j564: [ -5  26 -11 -28  23 -18 -15   1  14 -23 -13 -23  14  13  10 -11  -1  11
  -9 -28   8 -15  24  10 -34  12   7   2  -3   2   5 -15 -35   8  -9  -8
 -11]
j62: [ 12  23 -17   2  -3 -29   7 -29  -1  -2   4 -10  -5  17  36  -1   4   8
  41  14 -29   3  -4  -9  21 -12  16 -32  25 -11   5  10  -9   7 -15   7
  -5]
j715: [ 22 -13   3  -5  24  10  24  15  24   6  35  -8 -32  14  -3   3 -20   5
 -21 -22  14   5   5  10  -9  41  -5 -13 -15  -7   7 -10  -4 -33  33 -14
  15]
j314: [  1 -18 -35  -8 -23  14  -1  -9   8 -11  -9 -28  13  10  10 -13 -11 -15
  12  25  -5   7  24  23 -11  11 -15 -28   2   5 -15  14 -23  -3 -34   8
   2]
j16: [-37   7   0 -15  50 -40   0 -33 -15 -10 -18   3  26  19  48  -5 -18  21
   3  -9  -7  -9 -26 -30  23  -6 -27  24  -3 -14  -2  -3 -18  14  27 -18
  11]
j468: [ 16  15 -25  11  24 -16   6  10  -7 -28  -1   0  54   9 -11   7  10  -1
  11  -6  24  -6 -15 -20 -12 -40  16 -45   8   2  -6   6  18 -24 -24  26
 -16]
j406: [ 22 -13   3  -5  24  10  24  15  24   6   0  -7 -32  14  -3   3 -20   5
 -21 -22  14   5   5  10  -9  41  -5 -13 -15  -7   7 -10  -4 -33   6 -14
  15]
j979: [-44  11  15   2  -6   8 -40  16   0 -11  24   7  10   9 -16 -15  18  -6
  26 -25  -1  54 -24   6  -1  10 -28 -24  -6  16 -16   6  24  11 -20 -12
  -7]
j614: [ 11   4  -5 -28 -18   6 -12  -4  13   0  11   5 -19  10  31   2 -19  -5
  28   7  13  19 -22   0 -18 -20 -17  -1   7   5   5  -4  -1  10 -22   9
   5]
perm: [  2   8 -34  -3 -23  14 -15   5   2 -28 -15  11 -11  23  24   7  -5  25
  12 -15 -11 -13  10  10  13 -28  -9 -11   8  -9  -1  14 -23  -8 -35 -18
   1]  j314
perm: [-18  11 -37   7   0 -15  50 -40   0 -33 -15 -10 -18   3  26  19  48  -5
 -18  21   3  -9  -7  -9 -26 -30  23  -6 -27  24  -3 -14  -2  -3 -18  14
  27]  j16
perm: [ 26  11   8 -11  24 -40 -16  15  24 -15 -25  -6 -12  16   9  11  10  -6
  -7   6  -1  54 -16 -24  -6   7  -1   0  18  10 -24 -44 -20  16   2 -28
   6]  j979
perm: [ 24  11 -20 -12  -7 -44  11  15   2  -6   8 -40  16   0 -11  24   7  10
   9 -16 -15  18  -6  26 -25  -1  54 -24   6  -1  10 -28 -24  -6  16 -16
   6]  j979

j61: [  0 -19  37   1]
j815: [-35 -32  37  19]
j634: [-10 -48  45 -26]
j650: [-10 -48  39 -26]
j732: [-15 -19  30   4]
j525: [-26 -47  39 -10]
j526: [  5 -23  43   8]
perm: [  1   0 -19  37]  j61
perm: [-48 -26 -10  39]  j650

j903: [-5 -3 -1 -1 -4 -1  0 -1  0  0 -1 -5 -2 -1  3 -1 -1 18 -3 -1 -1 -2 -1  0
  0 -4  0 -1  2]
j638: [-5  3 -4 -5 -5 -3  6 11 -5  8 11 19 11 10 -4 13 -4 10 -5 -2  9  8 -4 -5
 -6 -4 -5 -3 -5]
j287: [ 0 -4 -4  3 -2  0 -1 -1  0 18 -1 -1 -3  2 -2 -1 -5 -1 -1  0 -3 -1 -1 -1
 -1 -1 -1 -5  0]
j748: [  4 -14 -14  -9 -11  -4   3   5   3  13   3   5 -13 -23 -13   4 -14   4
   4   3 -13   4   4   4   5   5   4 -16   4]
j876: [  3  -1  -1  -7  -3   1   3   3   1 -18   3   3  -1 -10  -2   3   1   3
   3   3  -1   3   3   3   4   4   3  -1   3]
j403: [  6  -5  -5 -20  -9  -7   4   8   5 -41   3   8  -6 -35  -7   6  -3   6
   8   6  -5   7   7   7   8   9   8  -4   7]
j588: [-14   4  13   5   4   4   3 -13 -13  -9 -23   4   4   4 -11   4   5   3
 -14 -13 -14  -4   4   5   3   2   5 -16   4]
j570: [  4 -12 -12 -15 -12  -4   4   6   2  22   5   5 -12 -42 -13   6  -9   5
   5   3 -12   4   5   5   6   6   4 -14   4]
j320: [ 1 -1 -2 -1 -3 -2 -1 -2 -1 -2 -2 -5 -2 -2 28 -4 -2 -2 -2 -2 -3 -2 -3 -4
  4 -1 -2  5 -1]
j214: [-6 -6 -9 -7 17 -4 -6 -6 15 17 39 -4 -8 -8 -6 16 16 18 16 -7 -5 -7 15 -5
 -7 16 -6  6 -6]
j943: [-1 -2 -2 -1 -1 -5 -3  5  4 -1 -3 -2 28 -2 -1  1 -2 -2 -2 -1 -1 -2 -2 -4
 -4 -2 -2 -2 -3]
j909: [-4  0  1 13  4  3 -3 -5 -3 31 -3 -5  2 21  3 -5 -2 -4 -5 -3  1 -4 -4 -4
 -5 -6 -4  0 -4]
perm: [-1 18 -4 -1 -1 -5 -1 -4  0 -1 -3 -2 -2  2 -1 -1 -1 -1  0  0  0  0 -1 -1
 -5 -1  3 -3  0]  j903
perm: [-6  6 -6 16 -7 -5 15 -7 -5 -7 16 18 16 16 -6 -8 -8 -4 39 17 15 -6 -6 -4
 17 -7 -9 -6 -6]  j214
perm: [28 -2 -2 -5 -1 -1  4 -1 -1 -2  5 -3 -2 -2 -1  1 -2 -2 -2 -3 -4 -2 -2 -2
 -3 -1 -2 -4 -2]  j320
perm: [-5 -5 -4 -4 -3 -3 -2 -2 -1 -1 -1 -1 -1 -1 -1 -1 -1 -1 -1 -1  0  0  0  0
  0  0  2  3 18]  j903
perm: [-23 -16 -14 -14 -14 -13 -13 -13 -11  -9  -4   2   3   3   3   4   4   4
   4   4   4   4   4   4   5   5   5   5  13]  j588
perm: [-1  2 -1 -1 -1 -1 -3  0 -5  0 -5  0 -1 -1  0 -4 -2 -1 -1 -4 -1 -1 -3  0
 -1 -1 18 -2  3]  j287
perm: [-23 -16 -14 -14 -14 -13 -13 -13 -11  -9  -4   3   3   3   3   4   4   4
   4   4   4   4   4   4   5   5   5   5  13]  j748

